a = [ 18   5 -18  64   9 -19 -10]
a[0] -> 18
a[3] -> 64
a[2] -> -18

x =
[[ -9  26  15 -67 -11  -7  14  -4 -26  -6  -9  -9  39  14  13  36]
 [ 17 -13 -34  71 -20   3 -11  10  18  -4   6 -14 -30 -21   1 -22]
 [ 17  17 -28  15 -57 -14   5  10  -9 -38  -5 -34   9 -16  45  22]
 [ 17 -23 -28  71 -11   3 -11  10  23  -1   6  -9 -36 -18  -4 -32]
 [ 17   2 -36  50 -54  -8  -7  10   5 -35   2 -35 -11 -18  38   3]
 [ 17 -18 -28  73 -11   3 -11  10  21  -4   6  -9 -33 -19   1 -32]
 [-18   5  36 -66  32   3   4 -11 -12  10   2  21  22  21 -11  13]
 [ 17 -28 -24  57  16   9 -12  10  26  18  11   5 -37 -18 -25 -40]
 [ 17 -25 -28  66   4   7 -12  10  24   8   7  -4 -38 -18 -13 -37]
 [ 20 -13 -40  65 -36   3 -11  11  18 -15   6 -25 -22 -19  16 -20]
 [ 17 -13 -38  69 -27   3 -11  10  18  -9   6 -20 -26 -21  10 -20]
 [ -1 -19  20   6  55  16 -11   1  18  39   6  34 -22  -2 -45 -23]
 [-13 -13  36 -42  51   6  -7 -11   4  31   6  36   2  12 -36 -11]
 [ 17  19 -28  16 -55 -14   2  10  -6 -38  -5 -37  10 -17  47  22]]
x[-14][0]	-9
x[-2][12]	2
x[7][0]	17
x[7]	[17, -28, -24, 57, 16, 9, -12, 10, 26, 18, 11, 5, -37, -18, -25, -40]
x[-13][-14]	-34
x[-8][-6]	2
x[9][-3]	-19
x[9][-10]	-11
x[11][-3]	-2
x[13][-12]	-55
x[9]	[20, -13, -40, 65, -36, 3, -11, 11, 18, -15, 6, -25, -22, -19, 16, -20]
x[12]	[-13, -13, 36, -42, 51, 6, -7, -11, 4, 31, 6, 36, 2, 12, -36, -11]
x[:, -13]	[-67, 71, 15, 71, 50, 73, -66, 57, 66, 65, 69, 6, -42, 16]
x[4][1]	2
x[4][-11]	-8
x[7][-1]	-40
x[:, 8]	[-26, 18, -9, 23, 5, 21, -12, 26, 24, 18, 18, 18, 4, -6]
x[:, -14]	[15, -34, -28, -28, -36, -28, 36, -24, -28, -40, -38, 20, 36, -28]
x[-14][-11]	-7
x[-1][-4]	10
x[3][-10]	-11
x[7][-12]	16
x[-13]	[17, -13, -34, 71, -20, 3, -11, 10, 18, -4, 6, -14, -30, -21, 1, -22]
x[-14]	[-9, 26, 15, -67, -11, -7, 14, -4, -26, -6, -9, -9, 39, 14, 13, 36]
x[6][-1]	13
x[-10][11]	-35
x[-3]	[-1, -19, 20, 6, 55, 16, -11, 1, 18, 39, 6, 34, -22, -2, -45, -23]
x[:, 14]	[13, 1, 45, -4, 38, 1, -11, -25, -13, 16, 10, -45, -36, 47]
x[2]	[17, 17, -28, 15, -57, -14, 5, 10, -9, -38, -5, -34, 9, -16, 45, 22]
x[-7][-2]	-25
x[3][8]	23
x[-5][-9]	11
x[12][-14]	36
x[-2][11]	36
x[4][15]	3
x[-9][-3]	-19
x[5][-16]	17

m =
[[-25   1 -30  25  -2  16  43 -37]
 [-45 -56 -31  10  -8  -3  39   1]
 [ -8  22 -23 -39  20  45 -22 -48]
 [ 41   8 -33   0  -2 -10 -18 -42]
 [ 11  17  11 -38   8   0  27 -48]
 [  5  14 -21   9 -18 -20 -31 -32]
 [-20  -2 -55  40  -5  32  11 -30]
 [-42 -23  -6 -59  11   4  67 -55]
 [ -2  31 -24  25 -18 -16 -23 -20]
 [-33 -28 -18 -24  17  10  71 -58]]
m[-10,0]: -25
m[3,2]: -33
m[2]: [-8, 22, -23, -39, 20, 45, -22, -48]
m[9]: [-33, -28, -18, -24, 17, 10, 71, -58]
m[1,-3]: -3
m[4,2]: 11
m[-8,-6]: -23
m[-4]: [-20, -2, -55, 40, -5, 32, 11, -30]
m[:, 7]: [-37, 1, -48, -42, -48, -32, -30, -55, -20, -58]
m[-7,6]: -18
m[-1,1]: -28
m[8,6]: -23
m[-6,0]: 11
m[-10,1]: 1
m[7,-6]: -6
m[9,5]: 10
m[-9]: [-45, -56, -31, 10, -8, -3, 39, 1]
m[-3,-4]: 11
m[4]: [11, 17, 11, -38, 8, 0, 27, -48]
m[6,7]: -30
m[1,-2]: 39
m[6,-5]: 40
m[3,-7]: 8
m[-1,-2]: 71
m[3,0]: 41
m[5,7]: -32
m[2,-8]: -8
m[0,-6]: -30
m[-5]: [5, 14, -21, 9, -18, -20, -31, -32]
m[0,6]: 43
m[-8,-4]: 20
m[-3,7]: -55
m[-9,-8]: -45
m[-1,-5]: -24

A =
[[-15  -4  -5   3  -9   1   3]
 [-14 -16   1  -3 -10 -20   0]
 [ 10  -6   3  -8 -13  -1 -10]
 [-10   9   5  -5   2  -4  -6]
 [ -9 -45  -8  15 -44  10  15]
 [ -8 -40  -3  12 -39   8  11]
 [-13  -3  11  -9   1 -21  -6]
 [  9   0   3 -12  -5  -7 -12]
 [-17  12  -2   0   3   0   0]
 [ -6  -4  27 -14   2 -27 -14]
 [-15   8  -5  -2   2  -5  -1]]
Indices start at 0.
row 0 col 0: -15
row 8 col 0: -17
row 4 col 4: -44
row 7 col 6: -12
row 5 col 3: 12
row 9 col 0: -6
row 0 col 5: 1
row 2 col 4: -13
row 10 col 3: -2
row 7 col 5: -7
row 6 col 6: -6
row 1 col 2: 1
row 6 col 0: -13
row 5 col 2: -3
row 5 col 5: 8
row 9 col 3: -14
row 8 col 1: 12
row 1 col 3: -3
row 0 col 4: -9
row 8 col 3: 0
row 4 col 0: -9
row 0 col 1: -4
row 7 col 1: 0
row 3 col 2: 5
row 8 col 5: 0
row 5 col 4: -39
row 4 col 5: 10
row 0 col 3: 3
row 3 col 1: 9
row 10 col 4: 2
row 2 col 5: -1
row 0 col 2: -5
row 2 col 1: -6
row 3 col 6: -6

arr =
[[-17.874  12.139  -5.570   9.016 -17.263  -4.176  11.979 -11.243   3.389
    4.106  -5.362 -13.351]
 [-12.472   6.081  -5.472  -7.444   0.195  -5.229   0.757   3.059   3.772
   -0.174  -0.310  -1.015]
 [-23.232  14.685  -5.655   6.163 -15.691  -5.788  12.702  -8.680   5.084
    3.798  -2.881 -12.924]
 [ -9.718   1.063  -2.922   4.786 -14.503   3.624   1.266 -11.327  -4.036
   -0.314  -6.104 -13.278]
 [ -7.837   6.093  -2.739 -11.014   0.284   7.469   0.614   2.420  -2.923
    0.434  -0.514 -11.858]
 [-21.011  21.928  -1.985   7.906 -17.292  10.514  13.822 -11.293  -1.753
    9.290  -5.092 -28.316]]
arr[0,-12] -> -17.874
arr[-4,-2] -> -2.881
arr[1,2] -> -5.472
arr[1,8] -> 3.772
arr[3,1] -> 1.063
arr[0,-4] -> 3.389
arr[-4,1] -> 14.685
arr[-5,11] -> -1.015
arr[:, -4] -> [3.389, 3.772, 5.084, -4.036, -2.923, -1.753]
arr[1,-9] -> -7.444
arr[4,0] -> -7.837
arr[:, 0] -> [-17.874, -12.472, -23.232, -9.718, -7.837, -21.011]
arr[0,-6] -> 11.979
arr[-5,0] -> -12.472
arr[-2,3] -> -11.014
arr[-3,3] -> 4.786
arr[5,10] -> -5.092
arr[5,-3] -> 9.290
arr[-3,-4] -> -4.036
arr[1,-6] -> 0.757
arr[:, -6] -> [11.979, 0.757, 12.702, 1.266, 0.614, 13.822]
arr[-3,-3] -> -0.314
arr[1] -> [-12.472, 6.081, -5.472, -7.444, 0.195, -5.229, 0.757, 3.059, 3.772, -0.174, -0.310, -1.015]
arr[:, 7] -> [-11.243, 3.059, -8.680, -11.327, 2.420, -11.293]
arr[4,6] -> 0.614
arr[-5,7] -> 3.059
arr[-2] -> [-7.837, 6.093, -2.739, -11.014, 0.284, 7.469, 0.614, 2.420, -2.923, 0.434, -0.514, -11.858]
arr[3] -> [-9.718, 1.063, -2.922, 4.786, -14.503, 3.624, 1.266, -11.327, -4.036, -0.314, -6.104, -13.278]
arr[5,7] -> -11.293
arr[-2,9] -> 0.434
arr[:, -3] -> [4.106, -0.174, 3.798, -0.314, 0.434, 9.290]
arr[-5,5] -> -5.229
